In the data rows, the value 128 means zero.
Some points:
[208 210 193  43 186  72 127 194 140 145 183  75 115 195 157 171  77 106
 158 184 127 141 208 118  88 237 193 227 150  78 144 150]
[178 135  96 144 138 233 138 144 132 162 115 148  45 146 153 204 178  48
 198 102 179 212  53 117 129 151  99  67 143 211 126  92]
[193 123  48 117 215  91 180 119 130 182 145 130 184 103 165 208  22 176
 132 135  72 181 109 145 102  91 157  98  90 132 105 170]
[118 134 133  84 199 133  71 201  77 143 154 171  68 140 103  80 150 163
  77  94 105 114  95 145 178 182 119  97  79 200 143 181]
[172 172 131 121 107 144 190 148  32 139  70 197 114 136 144 159  92 131
  33 142  75 164 183 102 109  71  89 159 134  76 172 100]
[141 149 224 130 113 134 110 116 176  87 208 107  89 196 136 135  90 164
 150 151 117 100 147 156 124 111 151 189  66 100 133 169]
[ 90 122  97  78 159  97 216  79 159 141  99  34  98 111 133 151  72 114
 193  91  99  88 118 185  97 129  94 174 193 113 139 142]
[154 143 117 168  51 129 180  77 127  99 154 172 104 172 168  93 202 144
 160 105  66  93  94 135 173 149 102 223 163 121  98 194]
[128  71  85  63 160 100 127  94 102 101 139 149 187  61 143 124 199 116
 149  74 121  77 176 162  82  99 118 143 126 121  52 111]
[162 101 143 158 164 196 155 167  79 130 110 106 139 160 103 139 153 115
 159 112  88 125  99  95 110  78 114  82 163 136 109  59]
[129 117 114  89 123  90 121 121  89  85 126 153 137  94 131 148 125 103
 118  82 115  77 108 173 115 113 148 109 131 105  70 157]
[ 73 192  91 119 112 209 180  77 180 165 132 142 111  77  54 129 121  71
  84 244  45  71 160 133 146 151 184 137 106 114  72  61]
[108 202 186 129 115  88 105 162 147  68  65 127 117 107  83 110 126 123
  88 111 127 120 100 131 151  99  89  80 184 105 106 148]
[111 103  77 140 132  92 185 130 143 108 104 143 118 123 144  83 164 126
  77 114  73 163 127  96  65  80  97 193 110 124  71 111]
[113 109 112 166 128 140 100 148 145  75 135 140 164 129 195 132 102  82
 147 161 100 183 125  79 160  99 109  99  78 157 149 110]
[ 61 143  77 131 135  79 165  80 141 141 128 103 121 119 146 129  90 100
 178  77 108 119 116 163  94 117  97 175 169 100 202 137]
[104  93  83 186 112 118 125 147  85 242 175  97 149 123 111 150  95  94
  95 119 138 104 116 180 110 255 119 128 156 118 138 160]
[112 183 150 168 172 121  87 102 203 136 121 164 114 203  89 179 145 122
 163 178 181 118 163  60  74 151 130 203 116 147 163 158]
[180 143 198 126 145 171  90 140 146 114 179 142 255  76  94 168 125  82
  71  92 171 196 111 182 153  64 190 247 167 146 223  92]
[106 103 162 118 151 105 133  50 124 133 122 118  90 133 115 146 138  44
 183 148 159 184 167 102 177 123  84  87  55  94 121  94]
[177 186  26 164 113  81 180 101 157 147 190 154  93 160  97 158 229 113
 166 141 214 182 134 113 201 103 212  55  76  99 153 193]
[115 103 108 121 124 108  45 156 157 116  95  80 120 129 140 114 186 180
 115 160  73 140  97 111 187  88 102 137 102  95 129 155]
[127 197 123  77 188 127 138 163 173 169 167 188 149 138 147  65 169 217
 137 123  90 109  73  81 202 175 116 116  98 150 122 181]
[122 192 163 140 132  84  71 176 110 126 106 128 125  86 125  68 115 115
 158  91 174 175 131 107  68 111 109 141 155 230  45 156]
[ 68 139  81  58  57 121 111  95 174 203 100 134 129 166 166  95 132 149
 113  95 127 145  78 138  87 162 142 145 118 164 175  76]
[146 132  85 121  81 157  73 127 107 122  69 103 144 171 164  80 143 129
 116 161 120  83  60 109 143 146  92 155 101 129 150 117]
[147 143 135 122 131 110 115  57  92 142  71 118 111 110 125  84  99 132
  56  92 142 184 175 129 150 171 112 146 112 136  43  71]
[122 178 143  82 142  87 134 135  55 106 116 137 162  52 114 122 159 128
  79 111 177  93 128 150 115 105  84 106 121 116 100 139]
[166  87  52 145  88 100 143 141 170  53 133 148  95 128 140  74  50  81
  80 146 166 180 123 174 106 128 102 142 179  69  73  94]
[ 98 119 164  69  86 177 140 129 121 125 207 102 112 142 109  83  66 135
 108 130 216 125 145 184  94 186 135 157  97 125 165 183]
[192  97 121 103  79 178 165 130  75 114  76  95 123 127 104 163 125  94
  90 117 121 124 170  54 157 106 101 107 147 119 133 108]
[ 89 147 117 119 167 140  88  93 161 134 126 177 111 190 111 133 113  82
 179 154 154 124 132  85  96 163 100 164  91 140 148  68]
[131  88 123  74 113  86 116 125 139  87 113 124 124 119 109 145 136 127
 127  56  93 119  97 153 136 104 130  79 124  88 117 143]
[ 62 143 120 128 126 176 142  74 175 134 100 115 111 162 170 141 161 218
  51  87 138 202 114 124  99 160 115  81  90 160 166 100]
[110 153  90 201 124 140  98  83 101  91 150  95 169 159 130  84  81  75
 137 106 162  92 125 134  84  89 137  30 202 112 143 127]
[164  68 116  84 116 163 135  72 160 160 173 138 163 164  93  65 113 131
  86 134 161 138  56 188 150 178  92 124 120 108 139 196]
[131 122 152 196 147 141 109  74 121  63 161 147 133 136  70  53  85 199
 223 128 126  72 178  90 100 145 108 121 154 128 162  41]
[116  56 159 141 157 119 160  84 130  97 151  99  54 158 129 206 145 165
 177 124 175 146 149  76 132 126 126 125 149 124 130  89]
[215 173 204 164  93  84  77  65 110 202  93  99 111  57 153 124  40 131
 134 111 147 182 144 119 177 186  67 155 123 195  77 105]
[130  83 159  90 127 123 105 148 162 158 200 146 123 147  65  98  97 186
 175 159 163  62 148 127 111 177  76 152  90 180 131 108]
[120  82 161  98  72  65 132  98  84 105 121 148 166 145  99 125  86 113
 145 129  96 116 164  72 109 132 147  65  90 150 119 125]
[205 252 139 158  94 150 241 203 116 121 142 148  98 143 195 131 221 148
 255 207 100 166 172 205 166 138 217  96 128 135 194 131]
[179 122 114 116 143 140 126 154  92 107  73 168 254  91 163 154 162 109
 104  66 168 147 130 162  85 156 162 136  28 141  64 138]
[128 140 104 164 108 120 110 159  83 180 132  62  97 119 155 167 116 151
 102 118 107 104 105 159  70 228 151 128 115 157 165 136]
[132 202 183 175 148  52 192 219 155 120  99 169  80 143  90 129 147 177
 236 127 143 122  40 135 158 120 180  47 138 132 137   0]
[155  51 190 188 171 145 173 193 165 103 132  91 157 134 232  97  68  82
  40 106 165  86 121  89 156 137 108 167 206 194 106 118]
[141 114 102 140 137 137  76  79 100  92 167  93 147 132 117  90 143 130
 137 152  45 146 109 161 126  84  86 113 164 112 168  93]
[ 53  62 172 164 107 164 134 156 104 104 190 210  78  69 122 147 121  75
 128  55  33 149 144 207 142 195 171  95  83  81 107 198]
[102 192 129  66 161 121 131 161  85 104 114 155 125  60  63 149 134 154
  95 147 149 155  71 185 169  86  47 138 183  98  66 180]
[103  67 127 220 176 115 188 174 128 143  70 188 103 142 126  71 162 183
 238 241 228 146 189 172 182 158 164 167 122 108 188 145]
[203 177 113 150 161 172 122 153 104  86 142  74  60 124  82 126 147 118
  98  51 132 172 149  99  83  79  89 178 150 142 107 100]
[117 111 102 141  78 125  86 145 130 169 116  69  83 133 102 161 100  97
  63 136 135  87  93 127  72 168 163  95  76 151 118 118]
[106 175 137  99 150 119 140 116 109 140 165  59 148 111 178 118 142 122
  73 145 149  93 106 110 178  60 156 147  80 123  99  41]
[ 72 144 106 110 120 136  68 247 198 159  84 148 133 171  88 112 116 205
 117 123 146 146 255 155 213 125 125 105 146 209 135 182]
[ 99  59 178  83 127 134  82 153 199 135 116  73  94 108 145 138 142 128
 134 106  68 142 120 159 143  83 139  62 124  62 131 160]
[196  79 136  91 129 162  77  60 131 113 116  76 100 154  97  61 154 143
 106 149  99 140  86 159 130 129 116 119 119 110 161 173]
[ 67 162 136 120 159 161  81  85 164 169 134 196 124 166 150 131 140  50
 155 170 171  73 146 101  97 129  85 156 142 119 188 130]
[121  84  42 125 149  95  72 132  70  94 100 102 148  40 180 160 218 197
 164 129 119 122 133 141 137 167 156 176  95 167 104 131]
[ 88  81 153 187 172 135 228 122 162 121  81 148 145 206  82 189 207 104
 216 183 198 154 135 178 172 123 113 180  47 137 173 140]
[131  82  44 112  93 108 106 118 162 145  80  77 146 175 121 107 114 132
 108 101 121  95 124 152 161 110  95 124 141 121 136 148]
[120  58 142 167 101 132 193 123 132 106 124 128 122 139 131 139  70 154
 179 138 132 134 141  68  90  92 106  74 118  88 126 119]
[107  85  62  98 153 104 149  54 102 161  83 134  72 137 137  90 109  73
 112 145 137  87 147  31 159 130 184 148 143 113 178 122]
[111 160 118 177 100 127 126 186 147 176 146  57 137  85  95 152 179 131
  60  98  96  75 158 124 114 179  47  79  74 104 177 130]
[ 70 150 137  58 133 102 251  60 163 114 194 111 199 166 112 187 198 100
 123 176 131 255 154  60 143 220 113  79 202 102  83 103]
[123 149  97 226 154 226 176 192  84  93 120 141 187 175 132 123  43 185
 184 163 161 130 110  67 105 113  96  98 158  92 152 117]
[122 132 205 177 179 188 147  37 172  96 104 171 132 178 174 213 165 120
 161 180 197  75 142 161 117  84 112 128 116 125 154 130]
[136  96 137 110 147  90 115  94 139 107  86 135 113  98 138 142 203 176
  82 110 101  75  98  90 142  89 157 107  90  34  97 188]
[ 82  72 186 165 184 109  93 143  62 155 117 156 144 128 135 101 127 131
 105 143 131 140  90 150 102  88 236 144 201 173  60 192]
[ 86 143 139 108 164 147  43 193 140  96 146 159  84 177 151 144  91 123
 132  36 107  91 153 185 172 115 152 108 191 144  68 176]
There is one direction along which these points spread out most. Take the direction at right angles to it along which they spread out most. Then take the direction at right angles to both along which they spread out most. Go by this last direction. How far along it is each point below, from 0 to 99? 50 is the average, and the first point above lies past it. One standard deviation of the points above along it is 16.
[139 160  90  97  87 242  49  75 106  78 113 101  83 113 177 148 128 196
 137 193 108  84 121 176 119 125 188  77 145 122 116 130] 47
[167 146 138 163  91  89 111  56 114  90  77 134 141  60  89 173  46 137
  85  79 133 126 118 110 171 131 173 182 124 147 117 118] 52
[141 146 114 200  95 175 176 174 185 163 179 105 168 121 166  50 146 104
 161 112 110 132 144  75 131  64 188 197 101 130  60 111] 45
[161 107 118 156 112 107 118 138 142 144 143  70 162 109 129 162  84 119
  66 188 111 156 138 137  88  97 189  56 200 186 103 166] 50
[ 75 131 103 116  82  91  76 152 141 142 123 137 108 109 207 100 142 161
 128 151 119 133  92  42 163  99 101 156  98 102 161  81] 48
[221 140 171 117 188 191 112 154 181 194 106 207 189  27 104 127 139  94
  67  67 109 101 173  97  78  78 165 169 203  83 182 119] 50
[118  82 216 169  35 184  80 195  63 180 197 133 255  97 114 125 139 177
 182 107 166 191 102  80 147  46 151 143 209 114 137  76] 43
[145 107 129 112  81  60 121 145 101 120 172 222  92 132 103 146  91 138
  54 167 126  67  89 182 119 142  69 107 171 194 110 130] 58
[129 134 143 115 109  52 133  87  77 102 124 176 135 119 120  99 157 101
  95 111  95  88 153 126  77 103 107  84  96 112  96 146] 37
[132  97 121  62 107 102 153 163 140 184 129 113  72 102 100 122 119  89
 131 140 103  98 177  95 131 131 103 131  93 113 199  93] 61
[ 66 154 147  58  80 124 127 169 103  83 122  48 107  96 112 137 114  96
 154 150  92 127 111 145  91 137 197 123  98 148 157 163] 51
